In the rows, zero is written as 128.
Each named turn below is shown by a few rows before and after it. Which turns, in which order, take the first row of each later pair to the second? The first pair is answered.
tozu (before -> after):
[ 56 101 101 131 161 110  97 113  88 134 105 123 126 167 137 134 122 145
 119 134 132 127 131 120  93 161  91 149  92  90  76 141  97  86 130 127
 103 121 139]  ->  [ 68 125 100 129 171 122  75 125 107 147 133 133 123 148 155 134  97 144
 142 137 148 100 143 136 110 136  89 108 133  66 122 141 106  66 143 120
 109 110 152]
[150 141 165 126 108  91 145 119 135  91  97 172 159 129 114 134 138 102
 140 100 110 119 133 156 114 117 135 193  85 183 116 113 119 145 117 110
 118 163 126]  ->  [143 138 143 134 114  98 120 110 126  87  92 185 162 132 118 150 128 108
 160 120 116 101 134 160 111 113 134 195  79 163 114 114 113 113 127 112
 112 162 132]
[103 103 111 133 151 126 150 123 118 152 118  94 123 161 100 125 154 131
  85 143 129 154 133 109 142 153 118 131 125 113  79 130 123 113 111 124
 124 137 120]  ->  [ 95 107  95 138 156 130 128 118 113 153 121 103 124 162 109 139 142 132
 104 158 135 131 137 114 143 144 114 125 127  92  87 131 123  85 120 125
 121 133 129]
taviz (before -> after):
[143 108 123 133 115  95 166 131 128 127 152 122 116 177 118 131 117 152
 164 144 108 126 176  96 169 116 154 148  93 140 135 151 139 114  98  87
 129  91 123]  ->  [144 115 120 121 125 114 173 151 139 153 162 102 112 157 136 106 107 152
 149 157 125 126 172 108 166 108 147 102 109 114 159 162 129 114 115  81
 148 101 126]
[123 127 112 143 117 111  94 115 116  99 126 161 124 139 133 162 115 135
 173 129 129 110 132 117 123 123 149 175 121 131 132 119 129 100 129 132
 117 117 136]  ->  [146 150 141 126 121 127 115 145 148 125 159 142 114 108 152 124 104 131
 158 112 140 116 133 134 131 106 147 119 161 133 185 124 130 135 138 120
 143 118 136]
[148 136 143 117 118 125 122 149 159 136 157 122 122 105 144 114 138 116
 124  97 121 124 128 154 136  92 138  97 165 129 163 132 124 155 126 125
 161 112 149]  ->  [108 102  82 140 128 128  88 130 110 132 114 121 131 135 138 142 143 125
 130 151 121 110 118 144 113 112 129 130 110  84  98 143 106  93 138 141
 141 125 155]
kife (before -> after):
[132 137 143 134 112 136 125 144 128 130 133 124 136 132 131 127 121 129
 129 129 127 131 130 133 122 125 136 139 113 145 136 129 122 131 128 119
 140 122 126]  ->  [134 139 145 136 115 134 124 139 133 133 138 129 134 133 124 130 121 130
 130 125 129 129 136 131 129 125 138 136 123 143 138 124 126 126 122 118
 139 117 127]
[117 121 139 110 143 124 146 143 129 152 136  94 126 136 121 109 149 133
 103 129 137 154 130 122 130 145 110 109 124 126 106 137 113 137 121 129
 156 137 113]  ->  [122 122 143 108 130 121 152 142 129 140 129 100 129 136 126 109 146 130
 108 123 131 158 128 127 119 149 113 120 111 142 107 135 114 154 124 132
 158 141 113]
[117 118  97 107 129 135 122 125 112  99  94 115 151 124 178 119 136 122
 140 160 112 139  91 131 104 131 133 140  87 119  97 151 112 151 174 134
 137 155 142]  ->  [135 127 128 114 116 121 123 116 126  74 103 140 147 128 172 136 137 120
 163 128  97 140  97 127 112 124 147 167  93 159 112 136 124 172 157 131
 126 139 141]

Each pair is two turns apart.
[165 129  87 117 161 169 125 113 116 151 145 132  93 140  92 141 123 110
  72 104 132 139 130  78 100  79 154  89 141 122 159 175 151  75 123 190
 143 159 147]  ->  [164 125  92 110 151 169 142 120 112 148 134 124  95 136 101 122 125 109
  65 106 130 155 123  80  84  89 155  95 119 136 155 181 145  99 129 195
 151 177 145] : tozu then kife
[125 115 122  99 129 129 156 170 149 155 142  96 130  97 137  80 122 124
 101 138 133 148 107 123 106 142 110  80 146 118 141 158 118 161 136 124
 154 151 110]  ->  [144 121 161 105 113 103 164 155 158 121 148 123 130 109 117 103 133 122
 115  95 110 156 114 112 120 142 128 120 153 170 142 136 136 190 106 121
 137 133 101] : taviz then taviz
[159 133 141 117  86 108 116 134 100  98 134 144 140 108 164 115 104 125
 188 117 126 144 120 165 106 109 164 106 140 179 172 121 131 159 166 131
 134 141 139]  ->  [126 119  87 130 118 128  83 131  81 135 121 125 139 120 160 130 100 133
 177 166 145 115 121 160 110 108 144  81 144 100 150 132 119  83 178 134
 134 140 148] : kife then taviz
[124 112 127 129 106 116 110 117 123 119 118 144 129 142 122 140 122 146
 141 121 122 131 124 133 103 143 126 148 114 146 105 130 141 134 107 127
 111 127 119]  ->  [134 129 140 117 122 131 120 140 146 150 144 126 121 121 132 114 112 144
 125 119 138 123 130 144 121 129 118  94 157 127 145 136 143 137 113 116
 129 120 121] : kife then taviz
[128 138 118 112 109 126 137 149 118 156 135  79 135 121 117 116 137 125
  89 116 139 116 122 121 141 103 136 132 166 119 116 107 156 114 139 121
 147 126 128]  ->  [118 133 102 124 109 123 118 135 105 144 126  94 140 134 111 136 134 128
 107 127 135 101 123 116 138 103 138 155 154 112 103 105 158  89 137 125
 133 123 131] : taviz then tozu
[150 122 147 121 110 118 138 127 140 149 136 139 127 138 153 125 110 145
 125 112 137 147 134 110 116 142 117 126 122 139 132 136 144 128 128 123
 131 133  98]  ->  [142 113 130 126 109 117 127 120 127 143 124 146 132 147 153 136 110 147
 132 125 139 143 129 108 109 146 117 139 108 133 117 138 140 110 129 127
 124 136  98] : tozu then tozu
[107 133 111 105 124 126 134 149 134 144 116 122 129 136 144 101 121 145
 129 150 122 147 122 146 100 163 110 116 123  99 136 117 112 118 135 141
 123 171 122]  ->  [112 136 116 109 110 120 129 143 131 121 112 142 135 135 150 110 117 144
 150 145 115 146 119 148  92 162 117 140 112 119 136 113 114 126 136 144
 118 172 122] : kife then tozu
[131 127 120 132 160 146 117 139 146 118 144 145  86  81 121 126 110 102
 152 138 130 145 102 143 108 157 118 114 125 122 119 136 134 129 126 179
 133 135 175]  ->  [135 125 130 127 160 143 131 142 150 119 145 140  84  80 117 120 118 103
 143 128 125 155 102 140 109 159 120 114 125 135 117 136 136 144 119 177
 137 137 170] : tozu then tozu
[ 96 119 118  86 139 132 149  97 110 134  73 114 143 163 162 141 160 117
  89 131  96 200  98 104 111 211  93 113  64 136  63 132  94 142 125 126
 121 160  88]  ->  [ 90 125 100 112 129 125  95  75  99  98  71 163 157 169 170 190 142 117
 154 143  98 162 104 109 111 194 106 150  59 132  72 122 102  98 133 130
  93 145 103] : kife then tozu
[110 128 105  82 139 156 140 133 132 177 131 109 122 138 125 105 178 134
  91 147 137 128 139 128 164 124  90  81 159  92 132 135 148  95 141  88
 145 116 130]  ->  [103 106 109  97 125 126 142 102 111 138 106 130 128 170  94 139 200 134
 100 132 111 140 137 106 159 144 101 152 121 131  77 122 153  98 112  97
 116 109 120] : tozu then taviz
[144 138 143 123 104 110 129 107 150 143 138 118 118 100 148 127 125 135
 128 133 133 132 138 118 121 124 112 103 120 137 172 132  98 151 135 125
 156 134 146]  ->  [126 116 120 128 105 111 130  99 126 139 112 109 121 116 137 133 139 136
 119 150 132 139 130 110 108 142 107 125  88 129 133 138  88 138 135 135
 151 144 141] : tozu then taviz
[113 116 129 129 129 122 118 120 115 112 102 134 135 135 126 152 131 128
 138 124 126 130 144 132 125 130 131 170 101 141 104 130 137 120 120 138
 120 131 133]  ->  [111 122 126 132 140 120 111 114 121 123 112 133 131 137 114 160 128 130
 136 119 128 120 153 128 142 123 132 160 126 126 108 125 145 102 109 134
 117 117 134] : kife then kife
[115 129 117 138 128 139 136 147 132 166 116 107 122 153 104 113 137 122
 131 139 152 139 117  56 131 160 109 141  79 126  82 175  96 123 131 135
 127 114 126]  ->  [124 141 127 128 132 150 146 164 149 182 131  96 114 135 113  93 130 119
 121 136 161 141 120  65 137 152 108 107  99 120 109 180  96 138 137 129
 141 116 127] : taviz then taviz
[140 167 149 118 129 158 146 121 131 150 127 129 139 115 150 133 131 115
 126 105 145 140 157 131 125 103 118 116 136 163 144 137 155 162 138 123
 149 113 131]  ->  [133 155 151 120 129 153 159 115 125 152 118 120 139 126 135 132 147 117
 109 100 137 151 154 121 127 116 116 129 125 168 118 136 153 171 129 125
 147 114 121] : kife then tozu
[104  80 109 135 138 162 146 132  76 125  90 142 131 136 128 109 126 102
 130 165 129 120 117 123  83 139 129 167  81 119  84 128 115 109 164 142
 128 172 112]  ->  [135 105 161 143 121 133 142 110 104  88 119 185 127 140 105 145 128  98
 163 106 106 111 139 114 115 124 153 203 120 178 107  96 146 131 125 134
 108 134 108] : kife then kife
[137 117 115 120 114 134 144 129  90 133 110 116 153 130 137 144 118 118
 126 146 135 134 136 132 137 127 129 116 118 123 114 138  95 112 115 146
 126 127 163]  ->  [147 123 132 120 103 125 147 123  95 113 114 132 152 130 135 152 120 116
 138 129 127 136 139 129 141 125 137 133 118 150 121 130 105 128 106 145
 119 120 161] : kife then kife
[ 97 141  70 129 123 122 128 114 105 105 128 124 137 137 150 132 126 153
 127 147 117 126  91 132 104 147 142 144  65 126 115 131 120 118 143 123
 137 143 135]  ->  [131 175 130 124 127 107 141 116 152 104 174 134 123 129 127 137 130 147
 128  87 107 120 111 129 151 126 153 129 134 158 157 110 148 143 109 105
 133 105 131] : taviz then kife
[187 128 192  99 126 151 124 163 180 101 165 141 110 115 138 113 112 141
 118 130 140 135 151 133 157 140 140 104 176 175 186 106 148 165 130 131
 170 110 118]  ->  [140 102 111 113 155 181  83 164 144 136 138 122 117 120 158 119  98 147
 113 207 167 107 140 138 139 145 112  79 148  85 156 126 122  82 167 142
 172 131 131] : taviz then tozu
[114 136 119 137 134 128 103 120 120 137 143 137 135 132 104 150 122 128
 144 129 132  89 145 120 153 109 129 120 154  95 126 106 137  91 123 124
 117 112 139]  ->  [132 141 158 117 131 121 148 130 138 141 154 120 125 125  94 124 139 123
 113  94 123 121 142 117 160 117 131 111 164 130 134 103 138 144 106 120
 130 112 127] : tozu then tozu
[131 139 130 124 117 129 123 146 125 102 136 150 137 114 151 136 126 132
 161 123 130 121 133 148 109 122 142 139 117 151 148 122 127 151 140 133
 124 138 134]  ->  [125 132 122 129 118 127 116 141 116 101 127 150 138 120 148 142 127 134
 164 132 131 117 131 146 105 127 140 146 107 144 137 124 125 138 139 135
 121 140 135] : taviz then taviz
[137  81 159  91 150 138 148 153 184 204 162  94 128 136 119 101 129 104
  75  66 138 166 147 118 145 119 116  98 206 110 135 132 153  97 142 127
 108 100 117]  ->  [116  52 134  89 142 143 165 158 154 202 126  78 133 145 127  83 138 105
  54  95 134 192 129 115 108 146 109 117 147 109  90 149 131 107 160 140
 114 130 110] : kife then tozu
[ 81 120 113 165 149 147 110 107 106 145  94 109 135 173 119 158 138  91
 120 189 167 120 123 169 147 140 120 132 126  84  42 148  86  59 123 126
 115 134 136]  ->  [128 147 195 159 115 107 143  95 141  94 121 143 129 174  95 167 152  84
 133 105 130 145 133 157 171 135 151 177 152 189  66 119 120 140  76 118
 105 106 121] : taviz then tozu
[136 129 114 164 171 117 120 112 148 105 106 175 120 143 113 127 129 114
 186  86 115 115 123 133 147 184 110 122 180 181 161 120 139 131 103 166
 133 124 112]  ->  [118 116  83 172 176 122 106 106 127 110  87 172 123 154 113 137 127 118
 188 116 119 109 120 128 135 193 101 129 157 154 133 129 128 102 114 174
 128 131 113] : taviz then taviz
[119 126 154 164  70 122 102 186  97 104 119 135 145 126 174  88 114 115
 114 135 143 163 128 147 150  97 109 101 134 113 197 165 151 126 148 151
 128 124 144]  ->  [109 123 141 179  71 117  80 170  87  89 112 154 148 139 169 114 112 117
 135 143 140 144 131 140 150  95 111 124 131 107 185 161 153  97 148 155
 114 117 150] : taviz then tozu
[157  83 144 153 147 102 128 138  91 161 158 159 136 109 124 127 102 147
 180  96  97 131 164 128 130  83 118  97 165  96 172 148 149 120 154  59
 136  65 140]  ->  [160  66 167 141 136  86 173 133  84 154 137 141 133 123 100 110 132 144
 138  75  75 178 154 110 120 112 120 128 133 140 129 147 146 172 134  66
 139  76 118] : tozu then tozu
[130 125 136 124 108 134 150 142 116 127 134 135 132 122 146 125 130 132
 118 128 127 142 116 135 129 130 148 134 135 156 143 131 118 153 141 120
 151 147 129]  ->  [128 119 134 131 104 126 146 133 111 117 128 142 135 130 139 138 133 134
 124 127 120 141 115 129 126 135 151 154 126 163 129 129 120 148 136 121
 145 147 128] : taviz then taviz
[130  94 148 150 128 124 144 130 103 189 141 117 122 153 101 152 144 126
  54 103 168 107 164  94 153 147 118  96 135 126 122 138 114  75  86 126
 142 105 122]  ->  [136  99 158 147 125 123 150 131 111 189 147 119 122 148 103 148 143 123
  52  97 164 110 165  97 157 144 119  94 142 134 131 136 116  83  84 124
 143 104 120] : taviz then taviz
[ 92 113  95 146  75 126 130 109  86  98 109 150 172 132 115 150 150 160
 155 174 149 138 133 147 181 140 113 195 117 129  86 147 135  85 146  84
 102 169 159]  ->  [ 99 129  89 142  82 143 110 122 100 110 128 157 171 113 139 141 127 160
 170 184 168 117 134 163 183 121 111 157 141 106 127 149 136  73 166  78
 109 169 172] : tozu then kife
[131 129 111 142 175 201  98 166 184 131 165 154 160 108 124 106 108 126
 129 117 164  91 144 151 128 125 115 129 160 125 144  83 163 154 144  76
 109 107 139]  ->  [135 120 121 129 173 200 130 176 183 142 157 130 156 105 122  81 120 125
  96 111 162 120 136 150 120 138 107 121 148 135 134  88 156 183 143  77
 125 123 129] : kife then tozu
[124 184  94 177 139 132  66 147 113 208 192 127 100 121 188 141 113 109
 189 188 197  32 129 187 124  67 150  46 205  52 144  97 164  66 132 127
 161  93 139]  ->  [ 76 120  48 202 137 105  71 102  47 187 117 120 111 183 140 181 161 117
 161 216 170  60 111 146  97 120 143 145 111  54  11  99 145  37 109 152
 131 109 121] : tozu then taviz
[113 120 144 151 150 131 102 135 147 167 125 158 115  78 106 123 107 145
 101 155 103  89 128 143 138 100 148 107 105 103 101 127 172  63  93 148
 129 115 133]  ->  [115 117 146 137 149 140 122 149 148 181 123 142 112  65 119  95 106 144
  81 162 107 104 123 149 126 103 142  88  99 101 108 136 161  82 108 147
 144 131 132] : tozu then kife
[146 136 153 136  81  87 102 103 141 138 156 155 157 114 168 130 115 120
 182 126 136  85 142 119 126 119 128 136 161 140 173  96 132 122 136  88
 104 118 167]  ->  [128 122 116 134  88 107  95 113 121 155 135 137 160 111 188 114 109 123
 172 166 149  84 130 125 103 125 115 116 133 104 161 117 112 103 164  95
 116 144 173] : taviz then kife
[109 123  89 138 148 135 121 120 122 140 136 116 128 140 115 151 138 125
 132 148 129 122 142 130 137 140 100 102 146  79 134 154 130  95 144 141
 132 123 110]  ->  [129 139 119 127 145 134 136 134 146 142 158 112 125 124 120 135 133 118
 129 125 128 128 145 136 148 130 104  84 172  95 164 152 137 122 139 132
 140 117 109] : taviz then taviz
[108 137 128 143 148 134 146 126 147 139 123 106 121 137 119 134 158 120
 110 128 126 133 127 114 150 136 130 113 147 134 129 133 133 128 104 113
 142 113 113]  ->  [107 133 126 143 145 132 150 127 144 137 120 106 120 139 118 134 159 118
 109 129 126 134 124 113 147 140 132 115 140 135 125 133 132 129 103 112
 139 116 110] : tozu then taviz
[110 132  87 118 102 164 116 139 114 114 119 126 126 106 153 138 122 135
 133 136 159 122  98 157 101 123 110 127 102 105 109 140 133  98 136 146
 130 153 151]  ->  [133 149 117 104 104 164 139 157 140 126 145 117 117  89 156 113 120 130
 118 110 158 132 103 164 115 112 114  97 133 121 144 137 141 131 130 137
 146 147 147] : tozu then tozu
[138 142 146 120 142 124 129 135 144 136 155 119 113 116 130 123 126 130
 128 109 134 127 133 125 145 113 133 109 157 130 148 129 139 126 125 121
 137 118 131]  ->  [113 116 106 131 136 131 114 126 105 127 119 118 125 131 136 130 129 134
 134 147 135 128 119 124 114 130 127 134 103 110 108 140 121 107 144 134
 131 140 133] : taviz then kife
[117 144 148 141 123 155 167 159 105 150 107  96 116 156 148  94 142 112
 103 104 148 166  94 125 119 164 142 126 122 103  83 126 111 143 130 142
 144 161 125]  ->  [119 141 148 150 107 148 153 147  95 116  96 124 126 162 154 114 136 112
 134 105 137 162  92 127 108 164 152 165  99 126  78 122 115 144 134 148
 128 162 129] : tozu then kife
[166 159 151 122 152 140 122 121 136 126 128 148 141 116 135 107 105 103
 175 123 152 126 113 166 149 109 102 109 154 152 124 124 137 140 126 102
 121 115 133]  ->  [139 139 118 135 162 140 101 107 111 133 105 146 145 133 126 129 112 108
 176 154 152 115 113 156 146 120  95 128 130 123  85 125 129  96 127 107
 110 117 136] : kife then taviz
[149 169 136 119  96 140 134 167 113 125 138 133 100 126 151 143 118 102
 145  94 113 113 101 146 129 103 121 126 133 139 146 107 132 163 174 107
  95 140 154]  ->  [135 154 113 127  94 142 121 157  96 118 120 138 106 135 153 151 116 105
 153 117 114 109  94 143 114 109 120 142 105 128 125 112 125 144 185 115
  92 147 156] : taviz then kife
[146 166 121 101 122 181 121 169 115 163 162 100 182  87 171  92 106 115
  99 173 111 116 143 141 132 129  77  48 144  54 146 124 130 166 180 142
 181 175 131]  ->  [133 132 113 129  78 141 105 120  64  79 105 155 202 134 150 154 124 115
 147 170  75 127 132 118  99 158 101 183  53 118  67 109 130 173 161 168
 135 182 125] : kife then taviz
[129 142 151 125 115  92 121  72 111  97 123 160 138 152 112 191 135 147
 129 102 120 120 131  91 149 108 125 166 114 158  98  88 126 112 103 134
 100 120 143]  ->  [100 124 101 124 134 117 106  84  88 134 105 134 143 148 132 178 128 152
 113 159 141 108 121  99 131 117 106 133  96  92  82 111 104  68 135 139
 112 142 152] : taviz then taviz
[138  88 122 139 112  89 149 108 101 108  97 134 135 161  86 144 154 140
 128 128 117 150 124  98 125 159 143 210  90 173  61 114 126 141 110 142
 112 126 112]  ->  [114  77  73 131 137 125 140 133  88 155  88  97 135 150 114 114 139 142
 106 187 148 141 114 113 109 162 119 152  82 101  62 140 104 102 149 145
 134 152 122] : taviz then taviz
[139 113 122 142 148 121 138 144 113 150 124 107 130 128 125 101 126 124
  93 135 125 141 119 124 126 134 134 100 118 106 112 126 124 143 133 138
 144 139 133]  ->  [152 123 145 140 128 109 140 139 118 122 125 127 133 129 127 107 126 121
 112 113 115 146 120 122 120 133 147 128 109 146 119 116 130 171 128 138
 136 139 131] : kife then kife
[ 77 123  85  96 139 117 140 133  81 148  94 118 120 101 146 125 129 125
 119 174 126 122 153 129 109 101 141 112  96 120  98 145 110 137 175 109
 126 148 142]  ->  [ 97 132 115 111 119  88 131 107  90 103 100 162 124 114 126 162 133 123
 155 135 103 117 163 120 123  97 160 165 100 169  97 120 131 152 147 108
 101 121 138] : taviz then tozu
[117 134 162 189 134 162 132 145 147 167 148 102 122 105  87 119 128 151
 111 152 117 133 116 153 111  99 194 124 100 160 183 116 133 147  95 113
 152 124 157]  ->  [113 131 165 191 134 157 140 139 141 162 141 102 120 115  73 127 139 153
 105 146 109 137 117 145 114 104 195 139  96 169 166 112 135 150  84 115
 149 122 153] : tozu then kife
[124 132 113 128 140 145 120  99 111 137 142 112 123 127 131 142 140 110
 125 146 154 136 143 127 126 133 116 140 154 113 118 139 125  82 103 106
 116 119 105]  ->  [124 123 111 125 120 148 132 107  97 122 125 112 130 123 148 127 137 109
 129 155 151 152 129 135  98 143 119 157 116 133 111 148 114 110 120 114
 120 143 104] : kife then kife
[114 118  77 108 107 132 142 137 135 116 106 117 121 128 148 104 114 130
 118 147 148 132 105 123 113 152 109 104  97 104 133 135 111 119 146 128
 124 143 137]  ->  [127 121 102 121  91 104 137 114 138  80 107 153 122 145 124 136 123 128
 143 113 126 131 113 111 126 153 128 155  98 149 124 112 128 131 120 128
 101 124 131] : tozu then taviz
[108 138 120 126 117 136 154 160 130 126 121 145 138 136 136 114 172 123
 131 143 119 171 121 114  95 165 146 152 112 127 124 143 106 162 147 101
 115 164 122]  ->  [108 139 119 124 118 138 157 164 134 130 124 142 136 132 139 109 169 121
 127 144 120 169 121 114  95 163 145 144 114 125 127 145 105 163 150 102
 121 163 122] : taviz then taviz
[117 131 104 137 188 123 110 131 125 109 159 147 130 145 117 129 116 103
  76 145 173 115 128 101 141 143 108 118 133 142 138 113 146 105 114  94
 104 139 154]  ->  [114 119  96 132 173 127 121 139 110 101 139 148 138 142 139 114 112 103
  76 156 174 131 113 107 111 152 108 128  95 149 126 123 131 125 134 104
 112 164 152] : kife then kife
